One turn sends every row of this set to another row. A few are shown first. Where does it send the rows asked after them?
M: [ 30 -20  -3   3   1  -6   4  15  16   0  14   1  -7 -12  21   5 -30  -5
  -3]
K: [ 18   1  -7  -8  -3   1   2  28  -7   5  10 -17 -25 -20  -7  14 -21  -7
  15]
T: [ -8  -9 -10  -1   4   6  16  24 -28  -3  -9 -24  -5  -1 -27  -2 -14   1
   3]
Y: [-16  24  -6  -5  -2   3  -7 -15  -5  12   4  -1  18  -2 -28 -33 -15 -11
   0]
W: [-14  24  -2 -18  -7 -15 -15 -32   4  14   6   2  -6   0 -22 -17 -16 -14
 -11]
C: [  1  14 -15   5   0 -32   8 -14 -24   4  -1  28  -3  -5  23  -3   4  20
   2]
N: [-19 -10  22   4 -18  18   2  11   4  -9  -8  15  20  10  -8 -10   8   1
   9]
X: [  6 -31  -7  14  10   3  21  17  -7  -7  -5  -7  18   7   0 -16 -22   4
 -12]
S: [  6  17 -15   8   0 -27   8  -8 -23   6   2  29   3  -9  25  -5   3  19
   9]
V: [ -6  -8  -3 -16  -4 -17   4   2 -14   0  -8 -20 -37   0 -18  20 -15  -2
 -12]
L: [  2  -1  25  -5 -26  11 -11   9  24  -2   7  21  -1  -6  10   8   1  -6
  16]
A: [  3  31  -4 -11  -6  -1 -17 -12  10  17  18   4   3 -16 -14 -20 -21 -17
   8]
F: [-21 -10  26 -10 -25  -4  -7 -12  14  -7  -9  17  -9  15  -3   8   7   0
  -8]
U: [  4 -32   0  -4   1 -23  10 -11   5  -5  -7  -4 -16  13   6   6 -23   1
 -32]
G: [ -1  13 -15   9   3 -27  11 -10 -28   3  -3  27   6  -4  20  -9   5  20
   5]

K moves to V
C moves to G
Now find these:
X moves to M
A moves to W
F moves to N

One turn sends every row of this set to another row. A few are shown first. Where does it send the rows asked after them?
musi: [  0  -6  -4   8 -26  -6 -10  -6 -15 -18  16   6  23  -2 -17   0   2   5
 -12  -9  -2  27  -6  -9]
dofo: [ 15  18  22  12 -20  -5 -16  -7   0   9 -25  -7  -4  11  -4   0 -30 -11
 -11   8   2  -8  23   9]
Gudiv: [ -9 -13   1  -5 -21   5   9  15  -9  -3   6  15   6 -18   2  -2 -12  19
 -11 -26  -2  44 -19   2]
segu: [  0 -13  23  -6  26   9  19   1 -14   4 -28 -21   0 -10  -8  17   4  -2
   3   7  -4 -11  12   5]
Buve: [  2   8   4  14   5  29  -4   8  26  26 -17   4 -16  -8  26   1 -14  15
 -24  20 -11   8  -6  12]
tet: [ -1   5   4  22  12   0  -7   7  -4  -2  -5 -38 -16  -7   8   9  10   7
  -6   9  -8 -23  -1  14]
Figi: [ 12  16  -2   4   0  21  -6  -6 -17  29 -15 -13  -1 -16  15  10  14  26
   5   3  -2  20  33   5]
sune: [ -4  -3  -6 -13 -27  -1  15   8 -15  -6   8  35 -17 -22  19  -8 -26  10
   1  -6  -7  -2  24  15]
vonon: [ -2   3   4 -36  -9   1  -2   2  -9  39   7  17  27 -23  12  10   4  13
 -16 -13  -5  -2  -2  -3]
talo: [ -1 -25   0  18  20  -8 -13   2  -4  19  -2  15  21 -20  -9  -4   8  25
 -10   4  -1  11 -24  13]
vorat: [-12 -10  16  10  -7  -8   5  15   1  15   5  -3 -23  18   2   8 -13 -19
  20  10   9   4 -11 -17]
Tuto: [-10 -17   6   2  -6   5 -11 -24 -19   4  -4   0  12  -7 -18  -7  -2  16
 -21 -12  -2  43   5 -12]
Zega: [ -4 -24 -21  -7   3  22  -9  -3 -22  16 -11   5  20  -5 -11  -3  -2  21
 -10   6 -17  11 -25  18]
mozo: [-14   8  31 -11  -4 -14 -18   9  16  11   4  17  22   1  12 -12 -15  18
 -19   7  -1 -10 -14 -10]
fil: [ -1  -9   8   9  -9  -5   9   0  -4  50   0  13  -8  12  16   2 -14 -27
  -8   7  -8  27   3 -16]
Muvev: [  1   5   3  18 -16   4   0   5  -7  38  -9  20 -28 -26  13  10 -11   5
 -20 -11  -9 -27  23  -3]
Boged: [-26 -14   3   2  -8   8   1  11 -35  27  -4  -5 -14   3  14   1  -2 -22
  13 -14   0  11  17 -20]
vabud: [ -6   0   6  34   6   2  -7   0   6  -4  10 -28 -20   3  21   6  -7 -16
 -14 -20  -3   1  16   4]
kekug: [  3 -12  -1   6 -21  -1   6  -8   2 -20   3  25   8 -10   2  -6 -19 -21
 -31   4 -12  -8  27   2]
sifo: [ -9  -7 -12  12 -24 -11  -2   6 -19  -4  27  22  -1 -11   9 -10  -8   9
 -21  -9 -17   9 -29   4]
Sok: [ -9   6  12   3   6   4 -15  -9   7  15 -27  11  -8  10   4 -11 -20  -3
 -14  36 -11 -17   9  10]
Gad: [ -8   1   2  -9   7  -1   7  -1 -10  51 -22  20 -20 -27  12   5   1  22
   0   6  -5  -5  23   6]
vug: [  9 -14  15  -6 -15 -22  30   5   4 -16  -2   1  -1 -23  -6   4 -19   1
  -4 -14   2  14  25   9]
Nabe: [-14 -13  -7  10  -2  -4 -24 -13 -28  -9  29  16 -10 -10  -6  -4   4   7
  -7   1  -2  -5 -19   0]
Deku: [ 11   3  15   0  -6  -7  27  14  20  28  -7 -11  20   5   2  10 -11  23
   3   0   8  13  26  15]
vike: [  0   8 -10  14 -10  33  -9  -1  22  14  11   9 -29   5  28  12 -22  -5
  -5  -2   2  13   8   2]
Bag: [ -3 -18   2 -11  -3   1   9  -3  -8  13   9  10 -19 -12   3  -2 -24  21
 -15  -5 -11  32 -39  14]
fevi: [-17  -4  21 -28  -7   4   8   7 -21  -2   0 -19  25   1   3   3  -5  19
  -9 -10 -14 -16  -6 -14]
kilip: [-17   3  -5  -5  -9  22  10  32   1  15   5  12  -4   5  26  -1 -18  21
   6   3   0 -25  10  25]
zir: [ -6  -2  -2  20  -4   8   2   5  -2  17   2  -4  30   7  10   0   7  -9
 -27   0  -9 -25  35  10]
sos: [-15 -17  -3  10   1  -3 -10   1 -19  11 -10   0  10  -1 -13 -18  -5  51
   2   9 -13  12 -15   3]
Tid: [ 16  -2  30   0   5  31  22  15 -17   1 -19  -4 -12 -13  10  22 -21   1
   7 -13   6  -5  14   6]
kog: [ 14  14  -3  12  -9   6  10 -12 -10  21  11 -19 -22   1  22  16  -9  11
   9 -16  -5  27  30  -2]

Nabe moves to Tuto
Boged moves to fil
talo moves to sos
Now find these:
Tid moves to Muvev
musi moves to Gudiv
kog moves to vike
vug moves to sune
Sok moves to segu
Figi moves to Buve
Deku moves to kilip
vonon moves to mozo

One turn sends every row of this set to another row. A few are shown first. Where does it send the rows asked after them?
vup: [ 23 -14 -12  -7  15  -3 -28   3 -10  25  11  -6  -2   7  -4  13  31  -7
 -26  25]
dise: [  6 -29 -21  -7  12  10 -28  -1   0  20   2 -16  13   4  19  21  18   9
  -4   6]
pem: [-15  13 -12   5   3  -6  13  -8  43  21  12   8  11  -2  11   1  -9 -16
 -14  -3]
giz: [  9   2  -2   1   7  -2  -7  21 -34  21 -14  -7   1 -12   4   0  22  24
 -19   6]
dizod: [ 22  -7   2   1  16  22 -35  11  15  14   9  -7   1   1   2  22   7 -11
   0  27]
fizo: [ 24  -2 -20 -11   2 -12  10 -10  29  11  -4 -38   9   4  31 -12  12  10
 -26  -5]
ziga: [  5   4   4   5   7  17 -14  27 -16  14 -16  -6   8 -16  15   7   3  27
   8   4]
mugu: [ 44  18  -6  -8   6 -12   6  -3  32  10   2 -25  -3   4  11 -17  12  -8
 -41  18]
mevur: [  8  -6  -4  25   7  20   4  -1   8 -26 -11  17  -4 -12   8 -11  -3  10
 -35 -14]
Rebo: [ 34  14  -2  -1   3  10   0   1  51   5  -2 -29   4   0  28  -7  -9  -3
  -9  10]
Vos: [ -8  17  -9   1   4 -13  16 -10  38  24  13  14   6  -2   0  -4   0 -23
 -28   5]
posam: [ 16  -2   1  24   8  18   5  -2   8 -26 -11  20  -8 -12   0 -13  -1   6
 -43  -9]
Lal: [ 20  17  15   7  11  11 -13  31 -18  16  -8   4  -2 -15  -5   4  10  11
 -11  20]
fonup: [ 10  -8  -8  23   7  16   5  -4   3 -24 -11  17  -8 -10   2 -13   2  10
 -44 -14]
gud: [-15   6 -20   1   2 -17  16 -15  34  26  12   6  10  -1   9  -4   2 -12
 -27  -7]

fizo moves to mugu
vup moves to dizod
Now find these:
posam moves to mevur
Lal moves to ziga
pem moves to gud

